Each row is where one point has got to under a steady rotation. How many steps took it there?
The counts run from 0 to 387.
[-19.9  -2.9  -2.5 -11.6 -13.6   7.2 -14.0 -37.7  15.0  12.6 -33.1 -24.2
  11.4 -30.6  11.7 -41.2 -12.2 -13.1 -38.4   6.1 -38.9   5.6  -5.2   2.3
  33.1 -17.9 -24.2  -6.7   4.0   5.8   3.2  -7.9]	266
[-11.0  21.5  -3.3 -16.8 -17.6  -3.8  -5.1 -22.3   2.2   5.7 -10.0   9.8
 -31.0 -12.7   2.6 -11.9 -26.3  33.0 -10.1  29.4  11.1   0.8  44.4  16.3
   4.3  29.1  10.4 -36.6 -37.1   9.8  21.0  14.5]	319
[ 10.7   4.2  23.1  -2.9   0.9  35.2  -6.1  25.2  19.5 -32.8 -29.0 -13.5
   6.7   2.2 -33.1   2.7  -2.8  17.4 -32.8   6.5  23.6  14.7  -4.6 -27.9
 -30.3 -31.0   2.0 -12.1  20.1  -5.6 -15.3   3.1]	73
[ -0.3  -2.0   5.2 -16.5  -4.8 -41.7 -52.0  -0.2  32.5  32.7   6.3  13.1
  28.4   5.5  23.3 -14.9  20.5 -49.9   5.3  11.0   3.9  -3.1   1.2 -14.1
   5.1  14.5 -18.7   4.8  42.1  -9.0 -10.0 -13.3]	188
[-19.5  -5.4   1.4  21.6 -26.9 -31.1  26.1 -24.3 -22.5  -9.9  26.9  17.9
 -28.3  -3.5 -13.8 -23.4  19.5  12.5  -8.4 -13.9   0.3   2.8   8.4   3.6
   4.2 -21.7  35.3  24.4 -10.7 -14.6  26.2 -27.9]	194
[-44.1  -2.0   2.6  14.3   5.5 -45.7  -2.5  23.9  12.8   5.9  -7.5 -13.8
   2.1  11.1  21.2 -31.9 -15.9  -1.1  10.2 -10.2   6.2 -16.2  38.4   2.5
 -13.1  -4.6 -23.9   3.2   9.1  23.6 -11.2 -49.0]	80
[  5.3  -2.8 -16.9 -51.5  -5.3  22.4  -7.9 -33.4  16.0  -2.3   4.1 -20.3
  -4.6   3.1 -31.3 -32.2  -3.8 -12.0 -24.0  -8.0   1.9 -27.9  -1.0 -19.1
  34.0  -9.6   9.3  26.3  12.7 -25.7  -1.4  17.8]	22
[-23.4   3.2  -6.6   8.9 -31.7  28.8 -40.4  13.6  -9.8  14.7  22.8   0.4
   4.5  12.7  -0.6  28.6   2.5 -16.1  10.6   9.3 -15.2 -14.7  22.3  37.8
 -13.9  10.6 -31.3 -12.2   9.4  40.4  25.7  15.6]	227
[-26.0 -19.9  -9.4 -35.4   2.8  -6.9  18.9  27.0   5.3  -3.4 -24.7  -9.4
  13.8   1.8  11.9 -17.7 -35.2  -9.4  22.9 -17.3 -13.1  -1.8 -28.5  40.6
  26.3  -8.0 -22.7 -26.6   6.0  15.5  -5.3 -14.0]	344
[-14.6  -9.0 -25.7  26.8  -6.4 -13.4  21.3 -12.8   4.1   5.2  20.2  13.7
  -0.6  22.8  11.7  19.9  19.5  27.9  25.7   3.9  11.0  18.9 -18.9 -27.4
  20.9   1.4 -14.8   6.3 -31.1 -39.0 -36.3  -2.4]	116
[ -0.9 -12.5  24.0  -3.0   5.6 -24.1  40.6 -10.7  -0.4  -2.6 -21.4   7.7
  20.3  -3.2  14.9 -22.3 -27.1  19.7  16.5  -4.2 -34.3  24.2  -3.0 -45.3
  -9.2 -18.6  28.1 -11.9 -19.2 -11.5 -12.7  -4.4]	94
[ 25.4   5.5  16.0  13.8 -19.8  -7.1 -12.4  29.0 -15.4 -31.5  25.9 -26.3
  -0.4   2.7 -20.8   3.3  -4.8   8.7 -11.2  12.4 -32.2  -4.7  -8.4  21.0
 -23.6  19.4 -17.4 -13.7  -1.7  49.5 -24.8  33.2]	238
[  2.9  -4.7   2.4 -15.0  17.4  -1.2  -6.4  -6.5 -15.0   2.9  29.4   5.3
  10.2  42.4   5.4  51.2 -21.0   1.9   5.8   9.5 -24.6  16.4  11.0 -22.0
  25.8  -4.2  -1.7  32.8 -42.6  16.9   2.5  -2.7]	304
[-20.3  30.2 -21.0  43.2  18.3   3.7   7.9  -8.2   7.7 -17.2  10.1  17.8
 -11.1  -0.8  -9.7  12.4  -0.2  25.0 -28.7 -12.7 -18.4   6.1   2.3 -16.5
  13.3 -15.7  15.0 -26.8 -48.5  29.1  14.5  19.7]	55
[  4.5   4.0  13.0 -10.6  11.8  50.9  -2.9  37.2  -0.6 -24.2  -6.4  -6.9
  -7.6  15.0 -47.2   1.4 -25.1  39.6  -2.6 -10.0  -2.8   2.0  13.7  -2.7
 -11.9  -8.1  20.3 -10.7 -23.6 -14.0 -41.4  18.1]	147
[ 32.2  19.0   5.4  21.4  -9.1 -17.0  -1.5 -29.5   9.7 -15.1  -8.7  22.9
  11.1 -24.2   7.3 -23.5  12.8  -8.4 -41.2  11.3   2.5   9.4 -13.8 -11.8
 -21.5 -22.5 -18.5 -27.9  -9.3 -33.5  -7.9   6.6]	350
[-39.5 -35.0  -2.6 -24.2 -20.3 -17.4   4.6   0.5  11.8   5.0  13.2  -8.9
  -2.0   4.9 -18.9  14.4  -2.5  -2.3  -6.1   7.9  -7.8  33.3 -20.3  -6.8
  20.9   3.0  -3.7   0.9  49.4  35.8   1.8  -3.8]	17
[-11.7  31.8 -26.6  19.7 -18.3   7.1  38.9  17.3  22.2  -7.3  12.7 -23.3
 -46.1  -4.6  -8.5 -31.9  19.8  24.7 -25.8  -6.8 -28.7  -7.0  15.0 -12.6
  -5.2  -4.7 -16.2 -16.3  -7.9   5.1 -23.9   8.5]	329
[  4.0 -24.4  -8.1 -10.2  -0.5 -35.8   5.8 -20.9 -31.5 -18.2  39.2  31.5
  -9.2   8.0 -23.7  13.2   0.3  -2.3 -14.3 -11.7  -1.3  12.0 -17.3  15.1
  14.4 -28.9  29.8  33.3  -7.9  11.7  28.1 -15.1]	195
[ 22.6  12.4  10.6 -38.0   1.8   2.3 -25.3   2.7  21.7  18.8 -29.2  18.1
  36.2   8.3 -28.7 -12.5   3.2   3.9  21.8  -8.6  17.3  -8.3  42.2  17.8
   8.8  -5.8 -22.9 -29.0  18.7  -3.3  19.5  -1.7]	336
[-25.9  -3.9  26.1 -16.5   6.8  -2.1  33.7  15.8  -4.5  -4.2  -7.6 -25.7
   3.3  30.6  -8.5  -4.2 -12.5  -7.1  -5.8 -31.0 -33.5 -10.4 -18.0 -18.8
  33.5 -36.7   2.9  17.4 -11.4  11.6 -13.7 -30.5]	356
[-38.2 -15.4  18.6   5.2 -46.7 -13.8 -20.0  13.5 -31.2 -13.7   1.8 -25.8
 -20.2  29.3  -7.9  36.7  10.0  -4.9   5.5  14.9  18.0  18.5 -36.0   4.4
  28.1  11.4   8.0  10.8   6.9  -9.9  -4.3  -1.3]	291
[ 22.6  37.8  -1.1  -1.1  -0.5 -29.6  21.2   0.5 -11.3 -36.8 -17.3  10.3
 -35.7 -12.6  -6.4 -11.0  10.8  10.7   0.7 -36.8  -8.8  12.5  32.5   1.0
 -26.0  -6.3  10.1 -27.1  -4.6  37.8  23.1 -10.8]	246
[  2.9 -23.1   1.2 -44.2 -15.5  12.9 -23.2   5.4  24.2   8.4 -35.4  -9.9
  24.4  20.8  13.9 -21.5  -7.8   2.8  26.1  -5.9  13.2 -29.1   6.6  -5.9
 -21.4 -19.2   4.4 -21.5  10.6 -24.4 -18.0  23.6]	10
[-16.3  -5.7   8.0 -25.5  11.1   4.1 -13.4  39.4 -13.1  -7.3  -8.0  44.6
  -3.8  -5.7 -18.4   3.3 -38.9 -19.3 -17.0  14.3  15.3  33.6   4.5  41.2
  20.6  11.8 -11.5  -2.5  -2.2  11.1   0.7 -18.5]	70
[-20.3 -29.6  -2.5 -23.1   0.2  31.3  -7.7   6.7  -6.0   2.4  -0.2   5.8
  15.2  20.3 -44.3  -7.8 -11.9 -10.9   5.1 -16.0   7.0  -4.0  -3.0  -7.1
  28.5  -9.5  41.9   1.9  -7.2 -25.8  19.0  -2.8]	283
[ 11.5 -14.2  11.9  -4.4 -30.9  -8.5  -9.4 -14.2  14.2 -12.1 -10.5  -6.0
   2.5  -0.5  -2.5 -21.8  12.1  23.6  25.2  11.0   9.8  -8.1   3.3 -35.6
 -37.6  -1.9  20.2 -17.9  12.1 -55.4 -21.3  23.5]	11
[-39.3  15.5 -26.8  41.5 -16.0 -21.3   6.0 -10.4 -28.8  -8.4  21.9 -36.3
  -2.2  33.9  -7.9  18.6   4.2  26.4 -11.8  -1.8  17.8  -2.6  12.4 -12.2
 -10.9  11.4 -15.5  17.3  17.3  25.7   6.7 -18.1]	216
[ 11.9  -3.3   3.8 -19.6  15.5 -11.2  -7.5  28.4   4.3  -5.4 -18.1  59.5
  38.3   4.8  17.2 -13.9 -31.8 -19.7 -13.9  14.3  13.7  14.3  12.5  12.9
 -11.8 -19.0  10.8 -34.3   0.4  24.9  10.0  -3.6]	71
[-51.7 -15.7 -14.4  22.6 -21.3 -11.5 -22.2 -10.9   0.7  33.2  12.1  -6.6
  -9.0 -18.9 -13.3   2.8  13.0 -26.5  -3.3 -20.1   4.3  13.4  -5.1  30.1
  22.2   5.0 -18.0  10.6  17.9 -22.2  20.9 -45.0]	279
[-13.2 -29.3  -8.1  36.1 -43.1 -30.6  37.6 -16.1   0.9  22.2  15.8  -5.8
  -4.2  -8.2  33.2   2.8   8.5 -21.9 -12.5  36.4   8.8  -9.9 -15.1  -0.9
 -34.1   6.8 -16.7 -11.4   5.9 -33.0  -2.7  -9.5]	15
[-46.8  16.3   6.2  15.2 -21.3  -9.7  12.8  39.5  -7.5   7.5 -16.4  -9.3
 -12.6   2.3  19.9 -11.9  -4.6   2.8  -0.4   9.1  19.0  -2.5  11.0  14.5
 -16.6  17.0 -17.8 -37.7  22.1  28.8  -9.4 -27.4]	154
[-13.0 -17.6 -35.6  10.2 -13.5  -0.9 -17.0 -25.7   6.4  10.4  15.8 -23.8
 -10.3 -10.4  -5.9  22.6  30.2 -15.0  -8.7 -12.2 -31.3  24.6 -16.1  -0.3
  12.9 -19.7 -19.8  18.8  37.6   3.6   4.7 -21.7]	278
[ -2.4  13.3  12.6 -17.7 -19.8  28.3 -43.0  -3.6   7.1   8.3   4.8  29.1
   3.4  10.9 -18.0 -16.8  -3.2 -20.5 -12.6  10.2  29.8 -17.2   9.0 -23.9
  -7.0  23.3  44.7 -32.2  10.1 -15.2   9.3  31.2]	210
[ -8.3   3.7 -24.0  10.3   5.2 -14.2  51.5  24.2   4.7 -10.6  15.1  32.3
   7.8  16.0 -10.8 -18.3   3.9   9.6 -16.7  -3.7  22.1 -14.8  14.2  30.6
 -17.4 -25.6 -14.1 -15.2  -7.5  16.6   2.7 -27.8]	333
[ -9.2  14.9 -17.6   4.4   8.6  23.5  31.2  18.3   0.7  -5.6  16.7 -11.3
  -5.3  47.2   1.3 -17.1 -13.0   3.2  15.2 -18.5  -7.6 -31.2  10.2 -39.6
 -11.3  -0.6  32.1  -7.1 -17.4  16.8 -19.5  12.7]	220
[-10.5   4.3   0.4 -38.1   3.6  10.3  15.2  -6.5  11.4  48.6  15.7  16.4
 -21.6  11.9   0.6  24.1  -7.1 -35.8  23.2  -5.1  -1.3   5.2   7.9 -11.8
  42.4  19.3  17.3 -10.0 -43.9 -33.2 -11.5  -6.8]	31
[-44.7 -26.0 -31.5 -15.4 -17.6  -5.1 -13.5 -15.9 -28.9  19.3  37.1  -6.1
 -20.2  -5.4  10.3  -4.7 -21.1  -7.6   9.1   4.9   6.9   7.9  -7.5  39.1
  25.2  32.8  -7.7  17.5  14.4 -29.7 -15.5 -15.8]	205
[ -8.0  -5.0 -23.2 -38.3  23.9   4.9 -27.9 -27.4   1.1  16.7  10.4  12.8
 -28.5 -20.4  -9.8   2.3 -28.9 -20.2 -26.4   4.1  10.3  23.0   1.3 -40.6
  16.1  23.3  28.8  10.1   8.9  -1.1 -11.6   2.9]	296
[  5.4  21.1 -50.5 -19.7  13.4   1.3 -40.1 -24.9  -8.5  20.0  -4.4  29.7
 -13.0 -13.4  20.2 -17.1  -6.7 -11.1  -2.5  -9.4  32.5   0.5  11.3 -33.1
  -6.1  22.9  14.8   0.8  26.4   5.4  11.3  10.7]	297
[-13.1   5.9 -16.7 -12.9  -0.9 -22.3  11.1 -57.7  23.6  22.9   4.6  28.5
   9.7  -7.2  42.3 -10.9  -3.1 -22.5 -18.7  13.1  -5.6  -4.6  13.0 -42.0
   9.6 -17.1  18.6 -22.9 -11.4  -4.4  13.6 -21.2]	106
[ 13.6   3.5   4.1  -1.7  -8.4 -24.3  31.2 -13.1  10.9 -13.7   5.4  25.0
  14.2   7.8  -1.7 -21.0 -15.8   6.6  -2.9   5.8  -1.6  -5.0  -2.7 -56.0
  11.3   2.3  58.4 -14.6  -7.8   8.0   6.0  25.7]	20
[-38.0  -2.6   9.9   1.4   4.1  -3.8 -31.9  11.0 -10.9  24.8 -10.3 -19.1
  -0.1  -2.8  11.2  12.5 -11.3 -10.9  -5.9  14.9  -6.9   9.1  16.0  45.5
 -10.1  22.2 -43.7 -31.9  27.7  41.5 -13.6  -5.6]	153
[-30.6 -47.0 -20.0  -2.3  -1.7 -28.3   7.3  -9.9   4.4  -2.6  11.7  -1.2
  16.9  14.4  12.1 -50.7 -20.3  19.0  13.4  -2.1  -2.1  -9.3  38.1  19.9
  -9.9  -2.3  -0.3  12.0  12.1  -0.3  16.5 -37.8]	6
